One turn moves each row of this set onto another row. After a few examples, where does it send each row asked below?
kuvov: [  6   2   2   7  -3 -10   4   0  10   5  -1   5 -15   3  10   2  -6   8
   5   6  -5  15 -10 -10 -15   0  -9   9   3  -9 -12   5   2   2   9 -16
   0   8  -8   6   2 -10   4  -8  11  -1  -3  15  -6   2   2   5  -8]
zef: [-12  -8   1  -4  -1  -2  -5   1  -9  12  -9  12   2  12   3  -3  -4   5
   9   0  15 -14 -11   6   2  -4   8 -14  -4 -14 -20  15  -2 -15   0   8
  -2  -7 -11   4  -4  -7  -5   0   7  -4 -11  -1  -6  -7  -6  11  -2]
dek: [  1   3   2  12  -1   8   2 -12  -3   0  16  -8 -12   6   5  -3  -7 -16
  -2 -15  -4  23  -5   0   7  -4   3   6   2  -4  -4   3  -6  -2   5   4
   2 -14  -3  -3  -7 -17   0  -8  -4  -6  10  -5   2   4  -5   9   5]
Vozu: [-11 -11  17   8 -11  -2  -2  -6  -4  -1  -2  10   5   1   8 -22  -2   7
   8  -1  10  -2  -1  -1  18  -7   2  -2   8 -15   8   7  -4   0  -7  12
   2  -2  10   3  -9   0  12  -2   2  -5 -11   0   2   3 -12   1  -8]
gelus: [ -9 -15  -1   6  -7  -2  -5  10 -21  -9  -1   4   1  -4  11  -9  -8  10
  -3  -6   5 -13  -1   3  -6 -11   7  13  -1   5  -2   8   6  -3  -7   1
  -3  -2   3 -11 -16   3   6 -16 -11  -6  -7  -2   3  -1  -4 -11  -2]
mito: [ -4   6   0  -1   0   6 -11   9  -2   2  12   8   0  -6   1 -11  -5  -9
  -7   0   2  24 -10   7  -5   6   0  -4  -8  -7  -6   3   2   3   3  -1
   0  -2  -7  -2 -14 -27  -3   6  -3 -19   5  -8  -1   4  -2  -2   5]
Fita: [ -3  -6 -10   1  -7 -23  -2 -12  -8   2   4   8   1   1  -6   9  16 -11
  -3   0  16  -7 -11  -1   0   2  -6   1  -2   0  -2  13  -4  -4  -1   8
   1  11  -5  -9  -3   3  -3  10  -9   6   5   5  -9  -7   6  -3   6]
fab: [  6   9   1   7  -1 -12  17  11   0   2  -3   0  -3  16  -5   8  -3 -10
  -4  -1   7   1  -7   7  -4   5  -9   2 -13  -3  -5   4   5  -4   7  -1
   2   0  -8   0  12 -29  -3   2   5  -2  -6  -7  -1   6   1   9   3]
Nuda: [  0   6  -2   9  -9   6  -9  -2  -5  -1 -11   3   8 -13   5  -3  -4   1
  16   8  21  15   0  -1  -4  -1   6  -2   1  -4   1  -2  17   3 -12   8
  -1  -8   7  -8  -3  14  -3  -3   0 -10 -10   8  -2   1   7   7   1]
doba: [ -3  10  13  -5  -3   6   0  -3   4  -6  17  -9   7   4  13  -8  -6  -7
  -2  -1   2  25  -2   7  -3  -2  -2  -2  10   1 -12  13  -9   3   7   1
   7   2  -4  -1  -1  -2  -2   8  -5 -14  -8   1  -5   8 -13   5   4]
nir: [  1  -3  -5   4  -6   5  -1  -2  -5   4   0   3  -3   4   1   5   0   7
  -3   2   6  24  -9 -20  -4   2   3  -3  -3  -5  -3   3   0   1   2  -3
   1  -1   8   0  23  15  -5  -6  -2   7   8  15   2  -2   8  -5   1]
pofe: [  8   6   3  -3  -3  -1 -13  -7 -13   1  -3   8   3   2  -8   1 -11   0
  -4  -4   1  -4   3  26  -5  12   9   7  -9  -7   7   4  -7   4 -15  -1
  -2  -1   1  -6 -11  14  -3   3   7  -5  -3   4  -9   6   4   5 -11]
ril: [ -2   2  -3   3   1   3  -4  -4  -6   1   7   0  -4 -20  -2  15  -3   3
  -5  -2  11 -18   2  -4  -4 -16   1  -1   6  -6  -7   2   1  -3   4  -1
   2   2 -11 -10 -28   9  -2  -2   1   4   2   8 -11   0   8   9   3]
reden: [  7   1  10  12   3 -10  13   9   8  -9   0  11   6 -18  -2   0   2  -4
  -2  -3  -3   3   8   9  -2  11  -8   6   0  -4   2   7  -2   9   7   2
  -5   2   3   6 -16  16  -3  -7  -2  11  -1 -10   3   4  -3   3   9]
Ter: [ -3 -19 -11   7   5 -13  -1  15  -2  -8  11  -6  -6  14   4  -3   1  -9
   9  -8  12 -14   9  -8 -12  -4   7  10  -3  -1  -8   9  -2   3   0   5
  -8  -2  -7  -3  11  -1  -3   2   0  -1   5   1 -15  -5  -1  -5   0]
valis: [  3  -2 -11   1  18   2   0  13 -10  -5 -15   9 -11  12  -4  -1 -14   7
  -1  -9   5   3  -3   6  -9  -2  -1   3   1   9  -7  -1 -16   5   7 -17
  -7  -6  -7  -3  -8   8  -2 -13   0   5   3   1   7  -2  -6   5  -8]
dup: [ -9  10   4  -4   3   6   5 -27  -2  -3   3   4  -3  -5   7   0  -5   4
 -13  -7   0   6   5   3  11  -8  -1  -4 -16 -29   0   9 -12   9  -1   1
  -1   0   2  -7   1  -2   4  -4   1   2   0  10  -6   7  -4  -1  -2]
mez: [ -2 -11   4   0  11 -11   9   0 -12  10   7   7  -5  -3  -2  -4   4  13
  -6  -3   7  -6   2   0  -8 -11   1   3  -2  27 -10   8   9  -8  14   6
   9  -4  -2  -9  -5   1   3  -1  -1  -1   5   6  -9 -11  -4   2   6]
tofom: [ -4  -3   4   3  -2   2   7 -10  11   3  -5   7  -2   5  -5   3   2   9
 -11  -2  -2  -5   4  -9   1  -3   1  -7   1 -13   0   0   4   9  11  -8
  -1  -1  -7   6  19 -10   3 -17  -6  -3  14  -8   3  15  -9  -6  -6]
fitas: [  0 -13  -3   9  -6  -2   7  -5   9  -1  -2  -9   4 -12  -4  -1   4  -1
  -3  -4  -5   1   6  11 -10  15   1 -11   7   4   6   1  -1  10 -12  13
  -1  -6   5 -11   4  -3  -6  -5   7  11   7  -4 -10  -8  -4   8   9]
Bevom: [ -1   4   2  14 -15  -2  -2   3  -7   6  -5   3   3  10   2  -3  10  -8
   2  -9  -5   7   5  -1   0   9  -1  15   5  -2   5  -9   1  11  11 -14
  10  -1  11  -7 -20  -3  -9   1   7 -13  -7  10  -8  -5  -1   8  -5]
kupu: [ -3  -4  -4   6   4   6   5  12  -4   1  -1   4  -8 -18   0 -18  -2   5
  -3  -2  -9   2  -4   2  -4  -2  -5   0   5  -5  -6  13  -2  -4   2   0
  -1   1   5  -4   2  -2  -3   4  13  29   0  -9   1 -10  -4  -6   4]
Lis: [ -1  -2   4   1 -20   2  -5  -3  -2  -1   9   4   1 -10  -1  -1  -7  -3
 -11  -3   5 -19   7   0  -5   3   7  -2  -7  -7  -3   4   2   1   2   0
  -2   1 -16   3  10  14   1  -8 -21   1   2   5 -13   5   6  -7  -7]
Zuke: [ -1  -1  -3   5  -4   4   5  21  -2   4  -4   0  -2  12  -5   3  -6  -3
  10  -5  -5 -15   5  -5  -2   6   3   2   8  -5  -6   8  -5   3  -1   3
   0   9   5   1  -2 -12  -1   8  21 -22  -2 -15 -10   4  -1   2  -4]
zefo: [  2   3   2   3   5   7  -2 -17  -4   6  -1   4   1  18  -4  13  -4   4
  -6  -1  14 -27   9   7   0   9   9   1  -8  -6  -9   2  -4  -5   6   1
  -1  -3   9  -5  -3 -13  -3  -6  -2 -13   2 -10  -7  -6  -4   6   5]
Lipe: [  7  18   2  10   9   5   1  18 -10  -5  -5   8  -6   8  -1  -3   1  -4
   2   0   3   8  10 -17 -11   6   5  12  -9   4  -1  -2   8  -3   2  -2
   0  -8  11  -7  -1   9  -1  -2  11 -11   6   2  -1  -5  12   3   6]
Kogi: [ -2   3   0   1 -10  -1  -6 -23  -5   2 -14   3  -2 -19  -2 -24  -2   2
   5  -3  10  11   2   0  -1   1  -8   2  -1  -8  -6   1  -1   1   7   1
   1  -5   7  -4   6 -12  -4  -8   7 -15  -2  15 -17  -2  -3  -2  -1]
Gonel: [ -4 -12   9  -5   8  -6   4 -11  -6  -4   4  15   5  18   4   7  -1  11
  -6  -5   6  -5   3   2   2 -12  12  -3  -2 -14   1   2  -6 -10  16  -3
   3  12  -3   7  -6   6 -11  -5  -6  -3  -2   1  12  -6 -10   6 -11]
vori: [  8  -8   0   6   5  -2  -8  -2  -4  -2   0   3   0  11  -2 -14  -4   1
   0  -2  23  -2  -4  21  -4   3  -2  -4   1  -4  -4   5  -3   0   5   1
  -1 -12   1   0  23  -4  -3   3   1  17   0  22  -4   6   0   7  -3]
Vosom: [ -6  -5   5  -2   2   5   5  12  -2   8  -3  -3   9   1   6  -7 -16   6
  13  -6   3   6   0   7  13  -1   4  -9   0   8   2  -2  -7   8  10   4
   7  -6   2  -8 -21  -5  -7   5   5 -12 -13   4   1 -15 -10   2 -11]

Bevom moves to kuvov
Vozu moves to Zuke
dek moves to doba
Now find these:
Gonel moves to zef
pofe moves to valis
nir moves to Nuda
mez moves to Fita
reden moves to kupu
fab moves to dup
Ter moves to Lis

